[[ 13   6  -4   6 -18]
 [ -1 -20   6  11  53]] Answer: 11

[ -1  51   6 -27  -5  17] Answer: -5

[ -4   2  29  14 -44  48 -24] Answer: 48

[[-41  15 -31   2  -5]
 [-11  32 -46  42  19]] Answer: 42

[[  8   9  42  14]
 [ -9  -7  21 -23]] Answer: 21

[[  0   4  11  11]
 [-14  30 -22 -11]
 [-23  50 -54 -35]] Answer: -54

[-39  -9  22  33 -28 -30] Answer: -28

[-10  -6 -42   1   2 -53  -3] Answer: -53
---
[[-0.1 -0.3  0.0  0.0 -0.2  0.1 -0.3  0.1 -0.3  0.0  0.0 -0.2 -0.1 -0.9]
 [-0.7 -0.4 -0.7 -0.6 -0.5 -1.0  0.6 -1.0 -0.4 -0.8 -0.8  0.6 -0.9  0.5]
 [ 0.5 -0.8 -0.1 -0.2 -0.5  0.8 -0.4  1.0  0.1  0.1  0.8 -0.2  0.7 -1.9]
 [ 0.8 -1.9 -1.6 -1.9 -1.8 -0.2  1.6  0.4  0.8 -1.6  0.8  1.7  1.0 -0.9]
 [ 0.0 -1.2 -1.4 -1.4 -1.3 -0.8  1.4 -0.6  0.2 -1.4 -0.2  1.4 -0.1  0.1]] ans = -0.3

[[ 0.02  0.18  0.00  0.25  0.08  0.15  0.15]
 [ 0.02  0.15  0.02  0.20  0.05  0.19  0.06]
 [-0.01 -0.05  0.04 -0.16  0.07 -0.09  0.00]
 [ 0.10  0.06  0.04  0.15  0.14  0.17  0.13]
 [ 0.05  0.02  0.03  0.18  0.10  0.19  0.16]
 [-0.09  0.18  0.03  0.04 -0.11 -0.03 -0.05]
 [ 0.11 -0.09  0.13 -0.10  0.06 -0.02  0.02]
 [ 0.06  0.09  0.04  0.26  0.08  0.21  0.19]
 [ 0.08 -0.03  0.10 -0.09 -0.01 -0.03 -0.03]
 [-0.03  0.09  0.04  0.00 -0.05  0.08 -0.12]
 [-0.01  0.08  0.10  0.03 -0.01  0.07 -0.01]] ans = 0.18

[[-142.81   49.30    1.51 -180.07  -24.82  -56.38  -97.22  189.54  -34.06
    37.72   -9.82  -85.92  -67.38   64.90 -118.75 -129.51]
 [-150.09   33.27   -3.58 -194.54  -33.48  -63.39  -92.17  181.88  -71.53
    46.60  -11.01  -86.61 -107.89   75.52 -118.72 -154.34]
 [-123.48   69.96  -25.66 -213.37  -48.51    5.27  -89.07  219.66   -8.89
    48.73  -24.57  -93.62  -75.61   26.10 -106.90 -155.32]
 [-150.91   38.84    1.66 -182.15  -26.23  -70.17  -95.64  181.65  -55.26
    42.56   -7.94  -83.56  -90.30   76.47 -120.16 -139.76]
 [-162.94   19.65  -49.10 -251.70  -72.81  -34.37  -73.45  195.17 -114.86
    90.35  -21.30  -81.73 -225.53   70.05 -104.86 -233.96]
 [-138.16   52.30  -48.44 -244.26  -69.17    5.88  -78.70  218.61  -51.66
    75.62  -27.52  -88.94 -156.96   34.73 -101.07 -204.83]
 [-122.21   20.19  -17.26 -248.05  -62.90   -4.54  -80.22  191.34 -122.55
    44.79  -33.35 -113.65 -127.64   46.28 -115.52 -199.09]
 [-118.66   44.77   21.35 -182.50  -21.34  -38.68  -99.79  184.66  -51.95
    10.56  -18.59 -107.65  -16.17   52.40 -126.07 -114.55]
 [-136.34   34.69   31.32 -162.68   -9.16  -78.87 -103.66  168.88  -61.21
    11.68   -7.79  -96.90  -25.68   78.24 -130.80 -104.33]
 [-102.88   28.80   40.54 -187.65  -18.82  -34.96 -101.00  171.59  -90.68
   -11.76  -25.29 -127.18   12.66   51.61 -134.37 -109.41]
 [ -82.77   43.02    8.46 -233.57  -49.98   33.35  -89.33  201.86  -81.91
     3.58  -43.46 -137.16  -12.78   11.77 -121.26 -149.48]] ans = 49.30

[[  3.896 -10.084  -1.946  -0.432   8.953  11.813  -4.209 -14.481   8.618
   15.429  10.213   3.584  -3.295 -18.578]
 [ 20.131   2.934   6.417   2.499  -8.000 -13.367  -4.606 -20.446   7.145
  -15.226   3.600 -10.042  10.013   0.616]
 [  1.291 -13.540  -6.360  10.176  -1.816  27.798   7.965  -5.470   1.786
    0.030  -0.849   1.109  -2.960  -3.286]
 [-18.906   1.523  12.665   8.056 -13.415  -7.057   6.612  -9.273  -8.452
    7.484 -15.205   8.516   8.372   0.886]
 [ -1.960   8.813  17.013  -6.673  -1.666  -2.752 -12.405  -8.328   3.183
   15.474  11.690  11.700  16.103  -4.757]] ans = -10.084

[[ 115.676  160.443 -196.036  -53.884 -157.958 -109.009  -36.011 -121.299
    71.154 -228.525]
 [  58.870 -168.053  136.659  146.479   85.971  121.747   92.746   80.663
    25.636  103.387]
 [  23.948   45.202 -128.540   29.438 -134.952 -158.630 -123.722  -95.699
    49.946 -116.719]
 [  18.234 -215.697  180.559  145.110  103.742  122.774   26.520  153.899
    55.584  191.869]
 [-180.457   22.164  178.531   -4.021  123.418 -163.808   24.537   29.608
   -48.794  206.027]
 [  69.302 -215.404  142.701  169.413   73.484  138.704   25.517  129.780
    54.956  134.884]] ans = 160.443
---
((-48, -8, -41, -36), (-28, -25, -34, -47), (15, -5, 15, 18)) --> -34
((-14, -46, -11, -39, -46), (-16, 24, 32, -36, -5)) --> -36
((16, 16, -4, 30, -22, -47), (19, 43, -43, 54, -9, -23)) --> -9
((19, -27, 3, -6, 27), (29, -45, 2, -6, 7)) --> -6
((-11, -47, -39, -11), (-4, -15, -13, -3), (-13, -51, -34, -10)) --> -13
((30, 6, -22, -19, 0, -7), (-44, -22, 12, -11, 10, 17), (-9, -18, -3, -8, -5, 5)) --> 10
((5, 31, 2, 6), (31, 45, -17, 53)) --> -17
---
[[-29  21  34  20  18]
 [-20  31  40 -25 -38]
 [-20  19  20 -32 -32]] gives 40, -38

[-17  -4  -9 -11  50] gives 50, -17

[  6 -32 -26 -20  49   3] gives 49, -32

[[-28 -11  40 -12  -6]
 [ 20  -4  -9   6  16]
 [ 24 -15  -3  30  -1]] gives 40, -28

[  5  -5 -46  47] gives 47, -46

[[ 37 -23  -9 -21]
 [-26  44  26 -16]
 [-18  14  22 -13]] gives 44, -26

[  9  19  -3 -54  -5 -25] gives 19, -54

[-13 -41  31  27  -2  33 -15] gives 33, -41

[-16 -51  47 -48  45 -46  36] gives 47, -51
---
(13.902, -18.630, -14.132, 8.583, -13.085, -2.590, -16.898) out 13.902, -18.630
(12.4, -14.5, 15.5, -7.3) out 15.5, -14.5
(0.060, -0.002, 0.125, 0.153, 0.025, -0.148, -0.173) out 0.153, -0.173
(162.8, 105.0, 37.6, -135.3, 86.6) out 162.8, -135.3
((-15.6, -1.8, -7.4, -8.0, -7.0, 0.7), (-10.3, 5.8, -2.4, 10.0, 14.2, -3.8)) out 14.2, -15.6
(1.011, -1.261, 1.616, 1.355, 1.821, -1.422) out 1.821, -1.422
---
Q: [-10  -5  14 -11  34 -39  -4]
A: -4
Q: [-24 -12 -36 -38 -54]
A: -54
Q: [ 26 -15  49  23 -24 -17   9]
A: 9
Q: [ 48  45  23 -26  47 -37]
A: -37
Q: [-53  48  20  -5]
A: -5
Q: [-33   7  18 -11  39  13]
A: 13
Q: [-12  44   5  25]
A: 25
Q: [-43  21   2 -50 -41  43 -47]
A: -47
---
[ 24  -7  48  25  -7 -39 -33] value -7

[[  1 -16   3   6   9   6  -4]
 [ 41 -13   5  22  40   4  -8]
 [ -6   1  -3  -3  -6   2  -2]] value -6

[-14  49  -7  37  -5] value -7

[[ 10  -5  46  -3 -27 -45]
 [  3 -34  22 -24 -36 -37]] value -24

[[  1  27 -41 -29 -32  10]
 [-18  19 -26 -29 -19  12]
 [  4  -1 -12  -3 -33   3]] value -3

[[  3  46  47  47  46 -35  46]
 [ -1  -3   0  48  52 -35  49]
 [  3   3  -1  21  53 -35  46]] value 53

[[ 23  12  37 -29]
 [  1  20 -22  -9]
 [ -1  49   0  18]] value 49

[[-31  19  12  -1]
 [ 47  24 -19   8]] value 24
---
Input: array([ 0.009, -0.097, -0.120, -0.183, -0.164,  0.015,  0.162])
Output: 0.009
Input: array([ 0.094,  0.033, -0.119, -0.148,  0.177])
Output: 0.094
Input: array([ 17.470,  -7.028, -10.483, -11.042])
Output: 17.470
Input: array([ -84.428, -140.326,  -74.488,  104.379,  -98.217])
Output: -84.428
Input: array([ 0.111,  0.097,  0.148, -0.020,  0.158, -0.100])
Output: 0.111
Input: array([ 13.0,  -5.4,  -2.8, -11.3,  -7.4])
Output: 13.0
Input: array([-0.13,  0.15,  0.02, -0.02])
Output: -0.13
Input: array([-0.578, -0.164,  0.532,  1.555,  0.898, -1.019, -1.088])
Output: -0.578
Input: array([ 0.4,  1.2,  0.3, -1.7,  0.5])
Output: 0.4
---
[[ 10  32 -47 -35 -50   9]
 [-16  17  27  43 -10   8]] yields 17

[[-16 -50 -38  51  22]
 [ -8  35   3  13  44]
 [-10 -30  22 -20  24]] yields 35

[[ 34   0  35  46   7  11]
 [ -5 -21 -14  32  16 -45]] yields -21

[[ -8  31 -20  35]
 [-15 -49 -38   1]] yields -49

[[-26  18   3 -44  12  11]
 [ -4  14 -28 -32  14 -10]] yields 14

[[ 20   7   1  14   6  22  18]
 [  8  11   0  -9  -9  -3 -24]
 [ 41 -14   2  34   1 -25 -40]] yields 11

[[ 20   5  -2   1]
 [-43  32 -35 -29]
 [-28  12 -20 -29]] yields 32
